In the data rows, the value 128 means zero.
Some points:
[117 159 168 165 120 148 150 100  52 140 109  99  51 175 113 184 125 137
 106 177  97 176 116  74 137  72  91 159 156 119 125 152 177 110  67 141
 206 139 114 170 120 160 131 120 190 130 115 188  56 167  87 146 162 101
 151 147  44]
[133 105 107 144 132 106 108  94  78 114 130 163  82 151 145 103 127 166
 149 104 113 141 125 118 151 142 105 146 114  44 140  92  79 108 144  97
 140 100 229 150 150 225  78  95 154 139 171 110 122 100 193  57 226 233
  79 152 185]
[169 185 104 130 140  56  91 148 136 132  80 208 171 130 112 199 185  70
 132 178 154 144 163 146  11 110 171 119  66 168 159 118  86 116 108 111
 165 130 141 165 132 135 108  71 182 120 138 111 100 121 123 146 108 145
 142  86 131]
[118 110 122 121  98 120 131 114 122 135 109 130 156  60 142 132  39 170
 126 140  89 188  62  84  88 177 121 134 209  84 172 114 160 125 187 145
  90 226 141 145 230  15 161 115 202 119 204 137 173  65 134 129  54 189
  96 149  79]
[145  87 128 156 160  94 188 198  96 212 155  73 163 145 138 108 151 123
 210 179 117 188 138 120  84 154 123 104  70 198   4  18 154  14  99 205
 136 126 138 127 121 125 118 105 118 110 108 161 127 131  90 159 140 161
  93 112 163]
[140 126 122  92 114 139 124 130 127  96  97  59  74 182 207 149 106  88
 188  53  99 182 195 216  98 140 128 141 118 127 134  96 133 188 161 104
 147 127 101 121 122  78 128  66 141 156 154 197 160 202 144 101 147  56
 124 121 113]
[104 147 124 124 101 150  96 119 111 171 123 130 111 181 138 145 158 132
 127 136 177 108 189 138 123 131 124 161 121 144  92 119 119 136 135 113
   0 255  60 102 189 192 103 171 105 172 143 136 170  95 137 160 171 127
 147 127  82]
[149 182 103 110 234 115 138  99 113  85 232 158 131 143 126 111 181 131
 140 133 130 113 140 120 105 172 127  81 139 133 149 169 129 156 151 115
 185 179  84 118 249 111 171 186 107 169 199 205 123 144 155 194  83 163
  94 130 179]
[144  69 128 117  96  95 107  59 165  74 163  44 130 105 145 143 115 149
 139  83 195 111 119  51  65 228  96 161 114 139 150 150  42 122  97 158
 164 111 140 102 142 114 148 151 168 156  60  59 137 138 120 135 168  74
 129 123  98]
[104  70 141 139 100  86 163 141 160  98  74 104 119 112  83 160 108 126
 146 146 181  87  97 133 149  94 147 118  22  63 130 171 229 121  66 135
  90 115 140 143 211 128 129  78  66 205 147 121 150 134 124 130  95 103
 170 168 165]
[113 255 118 236 208 151 145 142 205 213 225 110 124  86 132  87 107 113
 159 115 122 118  72 131  94 157  99 125 184 134 114 133 157 171 101  89
 129 143 117 161 113 147 125  75 134 169 120  86 181  89 130  59 124 105
 191 125 147]
[ 29 182 109  67 195 135 107 186  71 134 145 149 147  90  58 151 119 155
  96  78 181 163  99 114 172 115 107 118 129 168 184  70 114 107 122 185
 117 130  95 100 126 108  87 139 139 165 160 136 135 180 101 111 197 101
 190 160 149]
[ 68 124 151 186 112 126  98 126 119   0 117 189 177 215 127  60  94 169
 155 128 110 141 120 148 122 138  78 128 125 165 115 159  91 102 116 107
  65 106 139 187 139  92  97 122 155  48  72 147 155 166 117 143 104  84
 160 110 139]
[152 143  68 145 102 128 119 107 116 112 157  91 140 191 105 210 157 175
 159 101 121 140 100 123  75  53 157  34 136 144  81 173 149 126 174 185
  96  83 147  67 110 152 118 133 159  63 135 139  64  20 188  80 116 121
 152 159 168]
[171  84 176  56 239 127  97 132 110 123  39 104 156 150 147  89 186 188
 117 121 136 125  71 100  99 111 174 135 175  94  83 158 123 175 104 104
  78 116 102 144  98 104 176  67 112 127 117  85 131 135 116 139 168 143
 148 113 130]
[183  93 138 143 107 106 112 151 136  37 100 146 160  93 164 168  83 110
 178 160  99  82  68 147 175  91  99 149 164 169 153 108 115 114  76  91
 136 169 115  57  91 146 147 117  66 189 211 111 124  61 104 194 155  99
 130 146 154]
[150  46 174  79  69 108 161 103 151 158  98 125 134  80 117 121 117 139
 117 112 110 123 154 115 105 141 117  85 195 157 134 124  60 156 141 136
 145 169 126 245 135 127  69 160  61 165 140 165 108  93 154 117 144  51
 202  99 165]
[177 128 156 154 100 112  94 160 116 132 110 122 138 130  27  89  80 149
 112 106  74 150 149 146 110 121 100  58  89 110 117 181  83 169 176 115
 186 143 152  63 116 122 152 120 113 171  74 171 165 164  58 127 163 153
 174 122  58]
[136 185 134 134 147 121 134 109  98 107 106 116  97  89 117 100 103 116
  92  50 147 145 111 140 161  38 125 126  41  99  56  39  93 160  61 152
 154 179  96 140 162 128 154 188 119  91 132 101 140  33 121  82  11 114
  72  57 148]
[ 90 136 109 134  77 161 118 139 103 153 160 122 171 133 122  74 175 143
 115 115 177 173 117  98 103 103 142 163 116  95 131 132 111  76 121  94
 163 134 161 131  88 162 213 105  52 128 175 168 164 131 212 181 104  59
 143 148 115]
[118 121  88 105 108  99  95 101 142 147 173  79  42 175   0 124 125 141
 151 180  52 170 145 208 187 132 221 157 121 157 135  91 132  97 130  45
 126 132 122 156 125 117 164 133 171 100 143  82 105 138 109 164 139  88
 148 114 148]
[141 106   8 199 152 125 255 238 111 141 110 178 110 116 124 162 145 146
 159 100 156 147 128 139 152 122 139 125 179 142 138 157  97 149 132 104
 122 144 112 144 140 133 201 179 147 157  91 110 116 176 170  98 138 118
  85  76 119]
[153  55 245  63 173 255 152 227 255 117 170 155 122 149 137 135 128 136
 119 146 136 116 107 136 133 141  85 112  89  80 145  96  86 128 131  97
 116  75 175 105 171 209 114 167 229  99 167 143 106 140 110 124 105  80
 146 115  63]
[112 164 176  74 112 109 156  98 144 113  92 138 176 113  24 135 118  33
 139 119  66 139 123  89  80 140 140 173 154 166  88 128 175 136 136 118
  67  92 185  89 101 169 127 175 146 125 110 174 112 161 229  88 135 148
  67 130 173]
[159  82 130 166  67 103  57 139  71 162 172 136 153 109 179  69 130  80
 104  68 134  48  44 186 112  99 157 116 132 139 126 110 143 148  79 174
 107 133 151 117 144 127 134 171 146 127 162 108  79 240 102 101 138 136
 164 132 109]
[159 158 124 118 151 109 106 117 137  60 103 157  88 109 131 131 136 112
 138 116 132 111 149  92 166 172 198 152 202 157  46 109 146  62 168 145
 135 112 178 121 158 152 118  90  86  90 135 138  91 174  37  82  71  81
 198 165  33]
[125  15 101 146 147 182  76  17 202 111 155 188 120  36 112 164 175 159
 108 121 180 119 129 192 103  84  78 149 150 146 105 102 180 147 143 135
 131 125 169 126  90 115 128 101 120 114  95 170 136 153  87 134 147 143
  92  89 107]
[ 87  87 144  89 112 204 151 158 126 100 127  99 112 139 133 145 154  52
 117  53  94 149 162 170  84 122 154 146 128 181 167 193 104  92 105 104
 135 144 138 146  98 152 147 143 126 112  83 133 141  66  63 101  90 244
 139 241 192]
[135 162 118 110 120  93 172 112 132 188  94 146  85 166 108 114  86 151
 187 112 181 121 109 129  85 146 133 103 166 107 213 132 145 155 116 121
 139  67 117 100 115 165  51 161  52   5 144 132 168 142  75 163 162 136
  89 119  96]
[117 109 135 128 139  80 113 153 127 186 184 218 127 165 123 112 102 188
 144  90 103  87 149  63 134 150 127 212 109 138 175 126 152 188 175 174
 138 106  70 151 118 122 201  99 118 171 130 169  84  67  99  94  91 108
  71 149 136]
[194 110 192 135  87 167  91 136 167 126  90 154 121 140 149 120 142 147
 105 158 201 118  94 140 223 101 212 168 154 213  95 162 171 140 138 186
 213 111 141 122 135 131 102 126 203 109  91 151 255  94 174 148 139 135
 109 135 203]
[230 188  77 137 141  91 212 131 132 164 117 106  97 132 162  89 157 170
  48  83 134 107 140 112 147 137  90 176 104 131 186 113 159 152 169 118
  83 135 216 106  89  85  71 142 141 129  99 129  74 135 113 197 127 116
 153 147 167]
[ 94 186 106  82  62 132 150 115 177 111 136 105 224  71 205 124 138 142
 145 149 150 155  72 118 178  75 182 171  94 103 113 146 125 130 162 115
 140 146  84 154 155 126 150 166 108 103 112 141  63 182  54 116 207 159
 171 103 136]
[ 84 147 157 119 140  70 127 209 101 117 211  68 109 159 124 151 158 117
 109 156 154 103 145 117 147 108 121 140 149 155 119 187 111 131 128 114
 113 113 192 151 103  61 106 145  84 158 181 117 165  87 106  79 105 179
  50   0  95]
[ 62 101 135 232 196 232  18 200 176  69  44  65 127 111 126 109 104  99
 129 119  59 141 175  94  96 124 150 136 119 122 155 123 156 165 174 165
 144 127 151 150 146 164  94 173 107 100 119  80 101 139 133 182 155 100
 103 112 143]
[173 114 154 160 103 184 107  86 135 147  49 119 108 138 120 140 132 121
  84 148 155 110  78  95 125 202  68  87  85 165 122 178  92 111 194 112
 105 175  54 139  76 107 182 112  92 126 228 106 113 176  97  78 132 106
  74 134 186]
[ 93 161  53  98 246 158 132  67 110 246 131 126 154  97 199 136   0  97
 130 152 115  25 116 145 164  82 171 127  74 132 116 195  76  50 119 138
 128 121 180 126 105 120 119 132 138 133 102 156 131 121 165 142  95  94
 132 121 110]
[155 143 130 123 136 126 145 136  73 105 126 113 113  36 167  36 110 157
  67 182 164 123 111 248  91 143 132 130 120 147 133 147 163  90 150 107
 134  73  61 139 151 124 100 127 119 149  94  97  83  41 181  77 143 103
  70 176  80]
[152 139 115  85  97 145 106 117 193 130 122 174 117 162 145 110 159 152
 121  75  51 176 206  97 183  91 137  47 127 133 127 182 235   0   0 146
 126 150 109 128 131  99 118 113 116 157 128  87 139 151 130 117 141 118
  83 106 127]
[ 97 117 161 102  99 152  90 131 113 145  92 141  53 118 168 134 129 168
 136 122 122 127 111 126 136 182  78 156 130 120 146 117 144  92 153  96
 161 104  89  71 119  99 139 145  95 132  81 117  95 105 220 132  65 237
 224  21 160]
[164  98 187 180 144 112 156  83 121  68 151 128 151 140 121 143  99 127
 127 137 149  91 150 105 125  60 214 101 118  74 176  52 160  53 155 128
 100 142  64 139  56 112 134 166 138 170 105 129 176 147 148 117 140 149
 149 110 120]
[118 172 133 120  85 118  94 159 102 107 129 107 106  12 186 130  80 247
 110 221 193 101 230 125 132 177 110  85 154  88 125 127 106 176  75 133
 102 108 156 117  75 163 148 132 158  97 111 155 113 160 120 133  98 154
 113 166 193]
[146 139 108 122 129 112 125 129 116 136 124 128 171 178  90 148 182  13
 143 159 114 128 151 225 183 228  51 164 205   0 161 162 107 126 161 255
 141 133 111 137 106 128 140 122 129 110 103 118 141 107 111 140 127 104
 141 107 156]
[114 121 132 114 131 135 158  87 130 139 151 177  42 186 145 103 169 101
 152 255  80 198 190 127 101  71 121 143 107 133 107 120  96 175 132 162
 117 104 137  89 129  57 161 193  92 159 157  62 159 162 118 108 155 101
 177 196 113]
[ 86 151 156 124  95 209 118 100 128 144 104 137 182 200 102 161 161 120
 170 145 141 106  99 147 161 172 148  89 136 115 145  61 101 181 112  99
 148 129 153 126 106  63  98 105  89 182  73 117  40 110 145 134  94 171
  62 166  85]
[111 119 179 144 142  52 132  87  66 170 146 135 177 103 163 191 178 122
 162 117  93 223 114 134 164 146 103 128 110 138 156 163 136 162 153  74
 106 100 140  89 101 218  75 135 152  96  88  72 163 156 105 142  57  87
 122 143 117]
[152 113 135 151 134  77 115 128 172 137 141 112 167 143  93 127  80  43
 145  97 186 153 214 106 193 114  82 129 135 162 103 139 120 165 113 117
 146 105  92 162 135  98 132 102 121  80 145  94  64 129 214 144 150 232
 132 199  82]
[137  99  27 111  95 159 132 108 110 106 131 110 134 138 111  53 155  50
 138 191 104 135 123  26 148 117 121 116 117 135 171 113 112 184 118 119
  99  73  96 102 113 179  67  62 158 134  99 176 154  96 112 122  99 146
 129  85 114]
[ 58 148  87 120 121  48 191 137 196 126 138  99 125 125 174 156 125 181
   0 138  40  53  67 156 122 139 122 123 124 138 107  96  94 142 135 154
 150 128  92 131 110 158 124  94 110 109 121 117 179 156 165 172 124 165
  76 169  87]
[ 85 138 128 116  84 177 164 139  33 156 159 163 155  94 144 162 143  80
  84  78 134  23 162  88 118 135 123 100 126 101  74  97 173 121 152  51
 155  74 128 129 153  74 142 105 164  78 128  84 169 119 100 181 194  78
 144 125 139]
These points spread out most along one direction. Take the direction at right angles to it along which they spread out most. Go by this last direction. Where along it does each point below lie, from 0 to 99? The average is 50, and the first point in the table lies past the average. One standard deviation of the points above along it is 16.
[ 93 161  53  98 246 158 132  67 110 246 131 126 154  97 199 136   0  97
 130 152 115  25 116 145 164  82 171 127  74 132 116 195  76  50 119 138
 128 121 180 126 105 120 119 132 138 133 102 156 131 121 165 142  95  94
 132 121 110] -> 60
[125  15 101 146 147 182  76  17 202 111 155 188 120  36 112 164 175 159
 108 121 180 119 129 192 103  84  78 149 150 146 105 102 180 147 143 135
 131 125 169 126  90 115 128 101 120 114  95 170 136 153  87 134 147 143
  92  89 107] -> 24
[152 113 135 151 134  77 115 128 172 137 141 112 167 143  93 127  80  43
 145  97 186 153 214 106 193 114  82 129 135 162 103 139 120 165 113 117
 146 105  92 162 135  98 132 102 121  80 145  94  64 129 214 144 150 232
 132 199  82] -> 63
[ 85 138 128 116  84 177 164 139  33 156 159 163 155  94 144 162 143  80
  84  78 134  23 162  88 118 135 123 100 126 101  74  97 173 121 152  51
 155  74 128 129 153  74 142 105 164  78 128  84 169 119 100 181 194  78
 144 125 139] -> 46
[152 139 115  85  97 145 106 117 193 130 122 174 117 162 145 110 159 152
 121  75  51 176 206  97 183  91 137  47 127 133 127 182 235   0   0 146
 126 150 109 128 131  99 118 113 116 157 128  87 139 151 130 117 141 118
  83 106 127] -> 71
[ 29 182 109  67 195 135 107 186  71 134 145 149 147  90  58 151 119 155
  96  78 181 163  99 114 172 115 107 118 129 168 184  70 114 107 122 185
 117 130  95 100 126 108  87 139 139 165 160 136 135 180 101 111 197 101
 190 160 149] -> 51
[133 105 107 144 132 106 108  94  78 114 130 163  82 151 145 103 127 166
 149 104 113 141 125 118 151 142 105 146 114  44 140  92  79 108 144  97
 140 100 229 150 150 225  78  95 154 139 171 110 122 100 193  57 226 233
  79 152 185] -> 54
[ 90 136 109 134  77 161 118 139 103 153 160 122 171 133 122  74 175 143
 115 115 177 173 117  98 103 103 142 163 116  95 131 132 111  76 121  94
 163 134 161 131  88 162 213 105  52 128 175 168 164 131 212 181 104  59
 143 148 115] -> 53
[230 188  77 137 141  91 212 131 132 164 117 106  97 132 162  89 157 170
  48  83 134 107 140 112 147 137  90 176 104 131 186 113 159 152 169 118
  83 135 216 106  89  85  71 142 141 129  99 129  74 135 113 197 127 116
 153 147 167] -> 51
[155 143 130 123 136 126 145 136  73 105 126 113 113  36 167  36 110 157
  67 182 164 123 111 248  91 143 132 130 120 147 133 147 163  90 150 107
 134  73  61 139 151 124 100 127 119 149  94  97  83  41 181  77 143 103
  70 176  80] -> 40
[ 97 117 161 102  99 152  90 131 113 145  92 141  53 118 168 134 129 168
 136 122 122 127 111 126 136 182  78 156 130 120 146 117 144  92 153  96
 161 104  89  71 119  99 139 145  95 132  81 117  95 105 220 132  65 237
 224  21 160] -> 41
[118 172 133 120  85 118  94 159 102 107 129 107 106  12 186 130  80 247
 110 221 193 101 230 125 132 177 110  85 154  88 125 127 106 176  75 133
 102 108 156 117  75 163 148 132 158  97 111 155 113 160 120 133  98 154
 113 166 193] -> 25
[159  82 130 166  67 103  57 139  71 162 172 136 153 109 179  69 130  80
 104  68 134  48  44 186 112  99 157 116 132 139 126 110 143 148  79 174
 107 133 151 117 144 127 134 171 146 127 162 108  79 240 102 101 138 136
 164 132 109] -> 34
[118 110 122 121  98 120 131 114 122 135 109 130 156  60 142 132  39 170
 126 140  89 188  62  84  88 177 121 134 209  84 172 114 160 125 187 145
  90 226 141 145 230  15 161 115 202 119 204 137 173  65 134 129  54 189
  96 149  79] -> 30
[146 139 108 122 129 112 125 129 116 136 124 128 171 178  90 148 182  13
 143 159 114 128 151 225 183 228  51 164 205   0 161 162 107 126 161 255
 141 133 111 137 106 128 140 122 129 110 103 118 141 107 111 140 127 104
 141 107 156] -> 56
